rotation ticks, each row followed by its count of ticks:
The counts run from 0 to 456.
[.01, -.40, .32, -.14, .08, -.12, -.35, .09, .16, .08, -.31, -.26, .16, .05, -.01, -.05, -.06, .08, -.12, -.05, -.13, .04, -.21, -.18, -.01, .03, .10, .12, .06, -.11, -.08, -.39, -.07, .04, -.30] | 81
[-.03, -.61, -.05, .12, .20, -.29, -.27, .07, .10, -.26, -.23, -.01, -.01, -.02, .01, .31, .05, .08, -.05, -.09, -.10, -.19, .03, -.02, .00, .18, -.02, -.02, .01, -.08, -.12, -.20, -.13, .10, -.30] | 45
[.03, -.24, -.09, .06, .27, -.55, .01, -.10, -.21, -.35, -.30, .09, .01, .12, -.13, -.10, -.16, -.06, -.07, -.08, -.14, .02, -.06, -.04, -.18, .03, -.11, .02, -.14, .07, -.06, -.36, -.10, -.22, -.08] | 210
[-.08, -.39, -.03, .09, .09, -.08, -.43, -.05, .18, -.19, -.12, -.30, .10, .12, -.16, .27, .02, -.10, -.01, -.16, .05, -.14, .11, -.01, -.16, .15, -.11, -.18, -.04, -.12, -.10, -.28, -.04, .14, -.30] | 285
[-.01, -.20, .09, -.24, .21, -.42, -.13, -.01, -.17, -.10, -.30, .05, -.04, .13, .01, -.15, -.22, .14, -.09, -.17, -.34, .16, -.27, -.04, -.09, -.10, -.07, .21, -.11, .18, .05, -.24, -.11, -.11, -.10] | 400
[-.12, -.13, -.09, -.14, -.10, -.02, -.37, -.12, .00, .02, -.17, -.35, .15, .05, -.45, .26, -.16, .18, .25, .07, .06, .07, -.17, .13, -.09, -.15, .03, -.11, -.20, .17, .08, -.39, -.05, .09, -.18] | 332
[-.22, -.44, -.06, -.12, -.15, .08, -.27, -.19, .09, -.03, -.14, -.48, .17, .07, -.32, .24, -.03, .02, .14, .00, -.01, -.13, -.07, .08, -.10, -.01, .11, -.11, -.18, .07, -.05, -.31, -.07, .02, -.22] | 99
[-.09, -.43, .21, .09, .21, -.22, -.36, .00, -.10, .01, -.13, -.15, .04, .07, -.25, .15, .05, .17, .03, -.01, -.02, .33, .04, -.04, .01, .14, .12, -.10, -.34, -.05, .15, -.28, .07, .27, -.07] | 133
[-.21, -.32, -.32, -.11, .06, -.32, -.14, -.17, -.21, -.36, -.13, -.01, -.14, .15, -.24, .20, -.19, .08, .05, -.15, -.10, -.08, .02, .15, -.22, -.06, -.23, .01, -.15, .29, .10, -.14, -.14, -.09, -.08] | 195
[-.19, -.16, -.11, -.03, -.18, -.02, -.35, -.25, -.08, .13, -.13, -.26, .02, .13, -.47, .09, -.05, .23, .10, -.02, -.13, .02, .05, .00, -.26, -.19, -.12, -.16, -.21, .11, .06, -.26, -.05, .04, -.29] | 338
[-.15, -.42, -.26, -.27, .12, -.15, -.13, -.11, -.06, -.30, -.26, -.06, -.03, .03, -.01, .29, -.06, .13, .09, .00, -.06, -.15, -.27, .19, .02, .09, -.02, .10, -.12, .34, -.04, -.21, -.16, -.17, -.11] | 420
[-.02, -.41, .13, -.13, -.03, -.11, -.26, -.17, -.09, -.03, -.32, -.02, .01, .10, -.07, -.22, .03, .10, -.25, .10, .00, -.24, -.10, -.06, -.03, -.03, -.06, .01, .17, .07, -.20, -.43, -.12, -.19, -.37] | 258
[-.11, -.34, -.04, .02, .27, -.43, -.32, .08, -.12, -.08, -.12, -.04, -.08, .05, -.19, .22, -.05, .22, .07, -.01, -.17, .35, .03, -.07, .07, .03, .02, .11, -.22, .05, .24, -.28, -.03, .22, -.09] | 365
[-.04, .03, .02, .01, .16, -.14, -.28, -.23, -.13, .08, -.28, -.07, .03, .11, -.36, .06, -.04, .24, .13, -.08, -.12, .25, -.13, -.02, -.31, -.02, -.19, -.19, -.39, .11, -.01, -.33, .00, .02, -.18] | 155
[-.01, -.25, .07, -.03, -.07, -.26, -.14, -.16, .06, -.22, -.29, -.22, .32, .18, -.14, -.02, -.25, -.20, -.17, -.23, -.15, -.27, -.08, .09, -.27, -.03, -.10, -.10, -.03, -.01, -.22, -.28, -.07, .04, -.26] | 64
[-.21, -.52, -.17, -.01, .09, -.13, -.23, -.13, -.24, -.11, -.16, .06, -.26, .03, -.23, .19, .06, .41, .12, -.04, -.14, -.01, -.04, .12, -.07, -.01, -.06, -.01, -.26, .26, .08, -.07, -.13, .00, -.11] | 185
[-.18, -.25, -.27, -.14, .15, -.23, -.31, -.20, -.22, -.17, -.20, .13, -.18, .08, -.21, .29, .03, .30, .03, .03, -.07, .00, -.02, .14, -.05, .04, -.24, -.03, -.10, .33, .08, -.18, -.12, -.01, -.21] | 192
[-.14, -.51, -.01, -.27, .08, -.16, -.13, -.09, -.18, -.12, -.29, .07, -.08, .05, .02, .07, -.07, .32, .00, -.02, -.20, -.11, -.31, .17, .06, -.02, .07, .15, -.13, .30, -.03, -.10, -.17, -.04, -.08] | 412
[-.19, -.35, -.11, .02, .14, -.39, -.26, .03, -.15, -.21, -.05, -.10, -.07, .13, -.21, .29, -.20, .11, .12, -.27, -.29, .16, .03, .10, -.11, -.01, -.05, .03, -.30, .06, .21, -.05, -.02, .25, -.02] | 371
[-.16, -.40, .06, .00, .09, -.39, -.32, -.01, -.19, .06, -.06, -.07, -.19, .12, -.28, -.01, -.05, .24, -.10, -.03, -.27, .29, .17, -.17, .00, -.08, -.01, .13, -.15, .03, .23, -.23, -.01, .16, -.13] | 358
[-.16, -.25, -.31, -.17, .25, -.21, -.13, -.16, -.05, -.31, -.22, -.16, -.02, .13, -.05, .20, -.04, -.09, .05, -.13, -.11, -.11, -.12, -.01, -.20, .17, -.22, .03, -.08, .19, -.14, -.28, -.11, -.33, -.19] | 429
[-.19, -.20, .09, -.13, -.02, -.25, -.35, -.16, -.07, .04, -.05, -.40, .09, .26, -.30, -.09, -.13, -.21, -.19, -.08, -.08, .18, .13, -.14, -.09, -.01, -.07, .04, -.04, .05, .14, -.40, .06, -.03, -.19] | 116
[-.05, .08, -.01, -.20, .03, -.25, -.22, -.20, -.21, -.02, -.26, -.14, .11, .14, -.37, -.10, -.29, .12, .07, -.03, -.05, .21, -.25, .12, -.18, -.17, -.09, -.05, -.27, .26, .11, -.36, -.03, -.07, -.06] | 158
[-.05, -.63, -.02, .13, .18, -.29, -.22, .11, .10, -.35, -.20, -.09, -.03, .05, .03, .25, -.04, .02, -.02, -.18, -.15, -.18, .03, -.01, -.02, .14, .00, .05, -.01, -.13, -.07, -.16, -.15, .10, -.23] | 44
[-.11, -.05, -.20, -.06, .03, -.24, -.30, -.06, -.02, .05, -.10, -.39, .01, .14, -.43, .04, -.16, .02, .17, -.05, -.15, .24, -.03, -.17, -.21, -.12, -.12, -.01, -.11, .03, .12, -.44, -.03, -.14, -.23] | 342
[-.06, -.36, .18, -.06, .08, -.22, -.30, -.08, -.15, -.01, -.17, -.14, .15, .07, -.32, .18, -.09, .17, .04, .07, .08, .25, -.08, .15, .14, .02, .21, -.08, -.35, .10, .20, -.33, .05, .30, .00] | 135
[.01, -.12, .02, -.07, .14, -.26, -.34, -.08, .20, -.23, -.30, -.11, .22, .12, .02, .25, -.09, -.07, -.10, -.15, -.10, -.19, -.07, -.02, -.17, .11, -.22, -.10, .05, -.08, -.17, -.36, -.07, .08, -.41] | 59
[-.02, -.61, .26, -.07, .09, -.21, -.18, -.10, -.13, -.31, -.31, .03, .07, .07, -.01, -.04, -.06, -.01, -.26, -.07, .14, -.18, -.11, .18, .09, .13, .12, -.02, -.03, .16, -.06, -.22, -.07, .14, -.07] | 456
[-.04, -.42, -.02, .06, .02, -.14, -.29, -.12, .10, -.25, -.26, -.01, .12, .09, -.05, .30, .00, .05, -.14, -.18, -.15, -.30, .06, .11, -.19, .11, -.13, -.13, -.01, -.02, -.19, -.14, -.07, .20, -.40] | 53
[-.11, .05, .08, -.17, .11, -.27, -.31, -.10, -.18, .04, -.19, -.12, -.07, .20, -.32, -.15, -.26, .11, -.01, -.22, -.17, .25, -.17, -.02, -.30, -.12, -.21, .05, -.22, .17, .13, -.31, -.03, -.01, -.13] | 160
[-.19, -.30, .16, -.04, .16, -.17, -.46, .02, -.08, -.02, -.08, -.18, -.05, .17, -.23, .19, -.12, .12, -.02, -.25, -.04, .26, -.03, .11, -.08, .03, -.05, -.01, -.29, .05, .23, -.14, .06, .37, -.07] | 139
[.03, -.22, .15, .07, .08, -.22, -.22, -.09, .15, -.15, -.31, -.19, .26, .15, -.05, .01, -.13, -.10, -.12, -.23, -.20, -.11, -.09, -.13, -.29, .07, -.12, -.08, -.07, -.15, -.24, -.36, -.06, -.02, -.37] | 66
[-.05, -.64, .13, .03, .12, -.13, -.23, .04, .08, -.06, -.21, -.18, -.06, .08, -.06, -.15, .08, .01, -.14, -.10, -.08, -.14, -.04, -.24, -.12, .09, .00, .09, .07, -.17, -.17, -.35, -.16, -.26, -.32] | 263
[-.10, -.14, -.11, .00, .02, -.28, -.13, -.30, -.20, -.13, -.28, .11, .13, .17, -.27, .21, -.15, .25, .03, -.10, -.31, .02, -.04, .21, -.25, -.06, -.14, -.15, -.36, .19, -.03, -.13, .01, .18, -.17] | 382
